In the rows, zero is written as 128.
Z: 4 groups of rows, each row roughly a mix of its group's hidden directions:
Z (124 x 10):
[[139 183 163 114 129 128 141 102 123 102]
 [118 117 111 100 112 130 186 120  96 114]
 [125 126 128 169 111 146 106  91 158  95]
 [150 125 136 171 105 150  99 103 151 101]
 [ 80 104 127 141 116 101 162 126 150 152]
 [118 110  93 103 129 150 105  92 126 167]
 [126 140 104 134 154  86 133 153  81 128]
 [164 148 143 141 116 163 144 121 174 142]
 [146 116 120 153 121 115 134  90 167 170]
 [129 141 172 141 149 144 154 161 147 160]
 [144 117 137  87 115 119  73 155 122 132]
 [173 141 153 137 111 126 180 137 140 123]
 [141 136 161 127 113 130 134  71 113 161]
 [113 140 100 123 124 100 172 141 173 129]
 [132 120 141 127  81 121 167 172 143 130]
 [131 120 143 143 156 159  84 163 152 141]
 [146 122 100 165 135  92  94 123 112 100]
 [125 116 144 127 145 171 112 162 171 110]
 [145  94 141 176 130 138  92 135 119 155]
 [107 111 139 141 126 105 146  80 125 172]
 [167 158 146 115 139 136 122 137  85  95]
 [165  97 121 150 136 127  96  96 155 107]
 [108 106 110 155 153  86 138 131  88 117]
 [113  85 113  75 114 112 113 117 112 128]
 [138  80 146 183 136 111 126 126 122 122]
 [ 68 123 158 130 134 111 156 130 108 118]
 [154 101 130 179  94 112 133 102 129 132]
 [137 136 132 154 131  68 122 157 122 101]
 [107 113 109 155 154  87  99 118 152 106]
 [139  92 144 149 135 115 137 105  84 164]
 [156 102 134 145 135  94 127 178 104 136]
 [ 81 113  91  97 134 145 120 100 114 123]
 [128  93 133 161  98  95 145 142 147 158]
 [135 159 154 133 163 151 100 102 115  97]
 [113 107 168 141 116 125  91 132  81 124]
 [141  89 109 142  89 116 125 150 152 162]
 [172 145 103 165 127  86 125 137 133 133]
 [116  80 158  99 129 121  96 142 150 141]
 [145 166 100 121 148  81 117 138 142 104]
 [115 110 148 148 104  77 154 117 120 157]
 [127 109 139 182 118 141 115  97 152 100]
 [149 134 131 148 175 102  95 149 156 125]
 [121 118  88 134 168 112 119  87 137 153]
 [132 105 126 177 155  92 143 140 100 127]
 [121 151 128  92 122 143 178 140 152 156]
 [ 91 106 133 175 145 109 110 116 129  99]
 [ 95 147 116  93  84 116 131 152 104 135]
 [102 132 155 169 119 150 131 130  84 106]
 [108 126 129  72 133 151 133 152 120  91]
 [ 99 138 125 117 152 157 119  73 143 144]
 [ 96 116 141 145 126 135 136  83 162 162]
 [136 110 135 125 181 153  87 126 133 107]
 [112 150 155 126  98 155 150 167 109 102]
 [108 129 133  92 103 126 130 189 127 134]
 [147 157 113  96 170 131 134 158 158 134]
 [140 147 177 159 120  89 123 148 134 113]
 [ 96 120  93  97 126 140  93 161 119 109]
 [158 146 114 123 133 150 168 158 129 169]
 [ 88  94  90  99 127 120 121 133 110 103]
 [123 118 130 104 108 110 100 186 150 131]
 [152 128 150 131 128 140 185 150  97 141]
 [ 81 133 160 108 123 109 154 149 128  97]
 [108 179 120  87 116 117 147 126 143 104]
 [112 164 161 125 121 154 168  94 120 128]
 [ 87 140 143 100 128 109 130  95 165 109]
 [108 113  96 126 128 101  95 135  80 146]
 [126 156 143 133 125 160 183 135 103 146]
 [111 164 119 107 143 116 113 114 169 167]
 [154  96 116 136 170 137 102 138 156 156]
 [118  87 120 117 143 100 121 136 165  87]
 [140 145 149 124 118 156 151 117 182 100]
 [172 154 109 138 155 100 149 151 151 124]
 [107 156 120  96 153 113 128  92 146  91]
 [147 117  67 108 130 137 100 150 142 132]
 [168 152 123 150 140 135  96 134 168 103]
 [ 97 118 113 167 152  92 111 123 111  99]
 [142 166  96  95 160 128 110 149 143 146]
 [151 140  99  92 156 150 114 101 163 126]
 [154 153  83  84 122 140 143 142 139 122]
 [176 113 127 163 111 147 154 102 149 132]
 [119 134 114  73 126 137 130  99 161  99]
 [162 143 142 107  99 169 125 121 164 141]
 [147 144  81 121  76 115 115 132 116 126]
 [ 81 123 111  88 110 106 137 134  96 136]
 [153 158 155 132 107 164 171 144 126 131]
 [136 165 120 125 139 140 188 136 114 152]
 [103 103 107  72 129 109 115 114 150 131]
 [109 163 156 136 112 142 104 116 169  99]
 [ 79 125 141 115  86  94 118 118 122 143]
 [ 98 141 143 145 130  79  91 110 108 128]
 [144 119 118 137  91  99 151 146 102  84]
 [135 168 129 152 163 102 114 170 128 134]
 [ 95 149  86  89 154 116 122 126 118 109]
 [173 114 103 149 137  97 149 137  93 138]
 [144 149 120 111 171 104 128 134 159  88]
 [ 93 146 124 134 123 138  62 129 134 126]
 [156 139 155 154 141 166 118  94 159 133]
 [152 116 144 129 143 154 185 136  98 134]
 [ 90 120 167 133 149 136 127 138 176 140]
 [130 132 136 126 120  88 176 101  91 130]
 [101 113 147 139 108 144 124 128  68 108]
 [129 112 117 132  97  97  76 157 120 113]
 [112 145 126 133 145 167 131 108  93 174]
 [149 175 107 137 141 117 151 152  88 135]
 [160 159  86 114 126 112 136  97 158 134]
 [116 163 135 125  80 109 152 119  98 107]
 [ 91  90 160 140 113 136 102 105 113 107]
 [ 73 102 129 127 150  96 102 130 124 112]
 [ 87 148 124  83 111 107 119 110  98 127]
 [108 101 134 132 179 141  88 128 149 141]
 [ 99 103  98 108 149 171 100 141 124 137]
 [136 163 147 124  98 152 158 113 162 101]
 [ 94 142 159 170 138 111 149 103 108 143]
 [120 125  92 113 128 114 141  85  88 155]
 [167 110 131 165 174 136 125 139 106 116]
 [131 107 100 127 143 154  76 156 148 140]
 [ 91  85 135 126 104 113 134 142  94 153]
 [118 110 116 127 150 151  77 140 170 123]
 [ 92 165 121 102 109 151  98 115 126 100]
 [137 129 110  81 126 142 112 183 134 128]
 [162 128 109 109 156 162 119 173 122 140]
 [149 106 127 174  80 106 134 128 115 139]
 [167 147  99 146 165 136 133  89 119 124]
 [188 109 145 151 113 150 130 124 126 154]]

the two rows of each list that fit no group, in list order (the others fit one group, some only roughly):
- K_279: [ 87 131 156 107 151 155 141 137  94 104]
- K_991: [ 74 131 147 169 146 139 122 119 146 110]
- K_292: [136 105 111 156  91 139 104 119  81 123]
- K_920: [132 148 123 146 186 147 111 133 127  92]
- K_712: [153 118  75 115 112 146 138 127  95 152]
- K_933: [146 159 115 106 116 127 118 153  70 126]
- K_129: [187 117 119 124 133 161 101 139 105 128]
- K_592: [167 125 127 137  92  78 130 133 120 152]
- K_397: [149 141 115  85 150 145 150 125  92 159]
- K_689: [ 98 157 138 157 164 123 168 139 125 146]
- K_599: [108  88 127 182 143 106 130 105 132 135]
	K_397, K_599
- K_877: [ 95 143 116 105 122 123 101  98 104  85]
- K_243: [105 144  98 118 102 124 129 118 187 138]
- K_930: [152  89 104 120 114 104 119 120  79 117]
- K_612: [ 95 104 153  95 158 151 129 138 129 162]
- K_550: [164 148 101 119 142 113 162 146  96 156]
- K_162: [111 148 177 132 141 142 164 105 145 105]
- K_572: [148 109 117  78 105 133 156 124 103 155]
- K_636: [119 169 100 118 137 126 176 119  96 125]
- K_435: [133 131  95 116  81 144 127 171 128 105]
- K_4: [116 109 143 122  95 144 140 173  86 140]
- K_341: [128 136 131 172 130 127 185 154 123 141]
- K_401: [136 178 151 157 106 137  94 119 143 140]
	K_612, K_341
- K_333: [132 120 156 118 135 142 121 130 196 143]
- K_210: [114  82 143 153 132 129 157 105 165 142]
- K_16: [117 104 135  97 101 150 137 164  98  96]
- K_48: [ 89 112 111 136 147 122 127  72 148 119]
- K_170: [119 142 136 134 142  75 120 114 164  93]
- K_799: [115 164 121  89 132  91 122 155  98 122]
- K_307: [ 83 129 137 125 164 168 112 110 116 149]
- K_867: [151  85  93 110 144 146 118 152 158 121]
- K_337: [122 162 149 120 160 129 166 135 165 151]
- K_676: [108 149 143 131  85 114 124 155 125  80]
- K_686: [ 95 135 175 139 157 131 116 104 158 115]
	K_48, K_799
- K_127: [132 149 105  69 116 131 133 131  90 137]
- K_115: [159 116 106 123 108 118 167 177 134 135]
- K_900: [154 112 153 150 178 119 122 121 144 163]
- K_777: [181 149 141 139 111 116 151  99 147 149]
- K_662: [112  89 142 132  87 130 126 114 128 175]
- K_779: [132 132 119 113  92 170 155 162 137 101]
- K_808: [ 99 144 158 139 147 150 160 151 102 159]
- K_524: [149 156 128 142  88 144 168 104 147 146]
- K_656: [129 151 124 176 157 113 167 141 105 132]
- K_232: [154 121 136 136 117 145 126 195 141 114]
- K_296: [155 150  93  87 127 112 131 146  92 140]
- K_69: [137 162  89 136 131 103 106  99  93 120]
- K_282: [170 182 129 147 138 123 154 144 135 127]
	K_524, K_282
- K_238: [148 147 133 115  90 138 114 173 153  99]
- K_270: [126 144 126 145 126 153 149  95 186 125]
- K_836: [136 138 110 148 164 110 113 159 150  84]
- K_510: [113 108 115 130 171 125 115 107  98 172]
- K_810: [ 92  70 141 113 127 135 123 158 128 121]
- K_455: [129 181 148  99 156 127 147 129 148 150]
- K_606: [124 115 132 125 135 136 100 147 183  88]
- K_903: [156 132  84 105 126 159 115 116 159 154]
- K_977: [155 162 116 108  99 147 139 136  81 129]
- K_782: [128 139 123 161  85  91 155 129 100 116]
- K_571: [149 150  91 139 122  95  84 117 132 148]
- K_240: [120 131 157 147 133  77 168 129 103 127]
- K_851: [112 117 157 139 111 112 154 180 110 104]
- K_754: [111 141 154 141 168 135  93  91 148 141]
- K_838: [165 159 103 130  93 156 108 137 148 143]
	K_810, K_455
- K_742: [114 122 111 130 116 129  64 101 103 133]
- K_39: [122 107 133 158 109 129  96 112  86  91]
- K_625: [152 130 148 129 158 116 152 169 138 170]
- K_576: [118 145 174 137 157 116 148  88 150 120]
- K_855: [114 175 133 129 128 130 122 160  79 113]
- K_97: [156 111 120 137 114 149 153 116 173 167]
- K_616: [172 151  90 107 122 107 103 140 108 125]
- K_251: [122 129 161 127 155 178 139 115 167 120]
- K_148: [127 148  95 117 157 141 115  90 157  95]
- K_627: [111 127 137 166 169 105 163 145 110 142]
- K_135: [155 100 142 171  93 103 152 133 136 123]
- K_140: [ 85 138 128 101  98  99 168 128 132 137]
- K_439: [156 106 122 146 101  82 150 133 129 162]
- K_241: [165 131 103 108 141 113 154 175 117 148]
	K_148, K_241
- K_199: [ 95  94 112  89 145 124  88 132 117 134]
- K_326: [130 129 136 172 135 106  85 152 102 105]
- K_160: [129 126 118 185 172 120 124 115 117 106]
- K_743: [127 117 136 125 128 136 178 181 112 109]
- K_330: [111 109 151 128 138  89 172 143  96 114]
- K_638: [136 167 107 106 130 108 164  98 156 114]
- K_753: [158 102 118 144  83  99 126 157 129 107]
- K_398: [134 157  96 108 114  94 133  99 145  91]
- K_925: [132 133 123 194 143 108 135 131 101 110]
- K_642: [138 152 111 141 170  91 129 146 118  90]
	K_199, K_160
- K_252: [157 120  94 107 111 117  86 109 149 102]
- K_819: [ 96 122 131 116 121 136  80 106 154 165]
- K_11: [146 144  84 101  99 167 143 111 134 138]
- K_557: [126 140  83 113  95 122 116  96  96 150]
- K_696: [131  79 134 161 122 132 150  98 161 129]
- K_988: [110 121 117 126  81 118  99  82 112 136]
- K_688: [110 175 106 123 120 100 153  99 107 109]
- K_410: [153 140 128 142 144 118 175 159 102 159]
- K_183: [120 126  85  88 113  97 139 136 111  96]
- K_376: [147 133 132 139  57 127 131 137 113 113]
	K_183, K_376
- K_815: [112 123 118 103 101 145  90  94 157 102]
- K_93: [120 131 102  93  92 157 159 142 110 105]
- K_462: [116  97 144 138  99 149 143 183 132 114]
- K_384: [101 122 124 152 148 122 134 128  67 151]
- K_189: [139 131 143 168 132 140 128 115 190 128]
- K_787: [154 154 116 114 136 112 147 189 131 132]
- K_511: [125 154  90  94 106  87 123 150 134 113]
- K_698: [116  96 102 114 157 107 128 167 114 160]
- K_839: [149 131 140 149 142 138  93 132 188 127]
- K_927: [137 123 169 143  74 108 125 157 124 125]
- K_635: [135 131 134 141 157  91  89 170 110 122]
- K_72: [136 144 120  62 108 135 100 134 136 139]
	K_384, K_698
- K_872: [127 125 175 114 140 132  74 117 148 113]
- K_234: [127 163 138 129 164 109 164 130 168 142]
- K_997: [ 96 151  94  90 126 107 154 142 121 152]
- K_939: [ 72  99 126 120 119 132 135  91 123 104]
- K_714: [117  87 117  98 102 132  88 105 122 105]
- K_419: [128 178 143 101 100 123 101  93 125 131]
- K_200: [142 140 119 144 141 137 151  94 183 150]
- K_522: [176 148 137 148 138 125 109  80 136 137]
- K_879: [151 152 130 138 156 129 173 162 120 159]
- K_692: [122 128 103  72 108 143 135  99 155 133]
- K_878: [138 128 152 196 131 143 146 116 134 116]
- K_19: [168 119 114 174 117 105 113  93 133 128]
	K_872, K_997
- K_618: [112 130 122  95 142 181 140  98 105 116]
- K_358: [ 97 134 153 129 166 143 173 121 106 111]
- K_539: [100 146 105  83 148 159 112 110 109 116]
- K_469: [119 159 164 135 148 136 177 121 141 103]
- K_770: [133  93  97 118 164 155 100 133 145 156]
- K_726: [106 159 130 135 143 124  97  74 129 151]
- K_842: [ 73 120 135 131 154 112 100 124 162 118]
- K_142: [ 70 104 112 129 157 130 119 146 103 122]
- K_316: [166 128 127 155 128 125  97 175 122 156]
- K_323: [ 73 123 146 127 137 130 102 157 100 108]
- K_820: [117 102 111 118 102 151 107 100  81 110]
- K_661: [158 117  99 140 117 117  97 168 104 156]
- K_188: [132  99  86 119 121 126  85 166 132 122]
- K_607: [150 176 160 117 139 146 145 111 162 134]
- K_794: [172 105  79 131 156 142 122 126 135 116]
	K_607, K_794
- K_711: [121 166 142 179 130 113 118 109 161 137]
- K_765: [106 116 138 161 136  80 146 114 138  92]
- K_186: [141  93  75 100 118 127 125 142 147 107]
- K_155: [144 105 105 111  99 117 100 118  81 106]
- K_256: [ 89 110 111  96 103 122  90 127 104 143]
- K_926: [166 146 125 157 120 111 114 109 179 129]
- K_332: [150 140 174 134 129 164 148 147 101 104]
- K_700: [139 125 133  89 161 158 153 158 146 103]
- K_428: [ 99 131 146 144 165 141  91 100 119 159]
- K_968: [182 129  96 115 120 131 163 130 140 105]
- K_141: [121 170 118  97 158 126 150 126 164 154]
- K_31: [122 144 159 166 133 162 169 124 143 146]
	K_711, K_765
- K_723: [ 79 104 127 143 123 107  82 116 125 140]
- K_829: [107 173 157 109 122 145 103  96 138 107]
- K_586: [107 115 130 101 148 173 150 142  87 128]
- K_86: [113 145 133 122  84 112 150 115  89 162]
- K_40: [149  98 134 124 160 170 148 131 167 125]
- K_881: [163 117  87 114 104 109 160 119 102 143]
- K_666: [143 142 103 149 175 128 161 115 119 161]
- K_67: [157 135  96 146 109 106 115 165  90 128]
- K_181: [ 94 132 126 129 153 150  75 104 147 138]
- K_600: [104 168 156 131 103 106 135  86 123 111]
	K_86, K_666
- K_342: [155 134 135  93 106 148  91  95 156 131]
- K_949: [135 128  98  84  81 137 126 125 154 146]
- K_272: [137 143 129  87 132 122  90 143 177 136]
- K_288: [132 124  94 122  97 128 117 170  84 137]
- K_105: [157 118 172 148 155  97 158 128 144 131]
- K_790: [100 115 156 144 143 163 125 109  80 121]
- K_868: [141 121 148 111 116 145  84  92 167 137]
- K_957: [123 127 165 131 120 117 172 177 133 115]
- K_800: [105 128 162 149 161 132  83 150 145 119]
- K_769: [ 85  98 118 135 126 101 151 171 122 122]
- K_897: [ 75 111 117 112 155 165 134 111 134 141]
- K_870: [177 117  98 136 114  99 108 143 139  99]
- K_73: [ 78  91 166 115 132 130 105 136 136 127]
- K_529: [142 123 159 127 153 159 142 142 181 118]
	K_342, K_868
- K_447: [ 96 134 122 108 118 112 135  79 115  87]
- K_536: [140 178 117 171 133 136 102 120 134 102]
- K_150: [166 119 149 143  97 160 145 138 161 149]
- K_475: [158 151 145  89  93 141 121 139  91 125]
- K_898: [159 142 116  88 134 119 105 103 170 112]
- K_457: [114 149 118  75 108 123 144 158 157 143]
- K_481: [162 100 106 140 127 151 127 104 141 176]
- K_918: [129 167 126 118 159 122 159 155 159 157]
- K_739: [ 98  81 115 126 142 100 151 112  97 116]
- K_889: [151 144 101 107 114 115 148  88 134  85]
- K_468: [101  93 140 141 144 123 126 136 163 176]
	K_898, K_468
- K_25: [149 125 142 181 117 153 166 109 125 134]
- K_389: [133 122 110 135 128 144 117  60 110 109]
- K_88: [116 155 116  91 158 154 112 157 129 161]
- K_224: [108 118 137  96  86 111 117 116  88 152]
- K_62: [104  94 131 107 154  92 101 139 162 135]
- K_795: [102 117 157 163 139 134 116 125 132 182]
- K_541: [104 130 139 148 135 172 122  86 158 109]
- K_378: [ 85 138 109 111 134 129 112  73 116 133]
- K_143: [111 176 177 139 114 134 149 111 127 121]
- K_892: [115 117 148 180 110 132 172 125 143 145]
- K_278: [102  97 126 139 129 111 188 144 119 138]
- K_182: [153 104 105 103 143 102 170 133 117 158]
	K_541, K_892
- K_130: [106 116 132 145 115 111 140 139 136  62]
- K_826: [143 142 122 143  97  90 141 151 158 166]
- K_114: [108 107 108 134 101 144 120  78 140  94]
- K_413: [ 96 127 139 130 112 162 147 142 183 136]
- K_953: [ 93 127 173 140 142 124 102 168 127 146]
- K_813: [128 109 136 124 120 141 142 194 103 111]
- K_253: [125 147 146 125 114 111  77 134  96  93]
- K_132: [157  96 104 113 129  86  94 136 108 118]
- K_219: [133 130 141 148 169 126  92 105 169 148]
- K_84: [137 125 106  96 138 105 177 160 143 146]
- K_474: [ 75  98 131 154 122 107 115 153 150 128]
	K_130, K_84
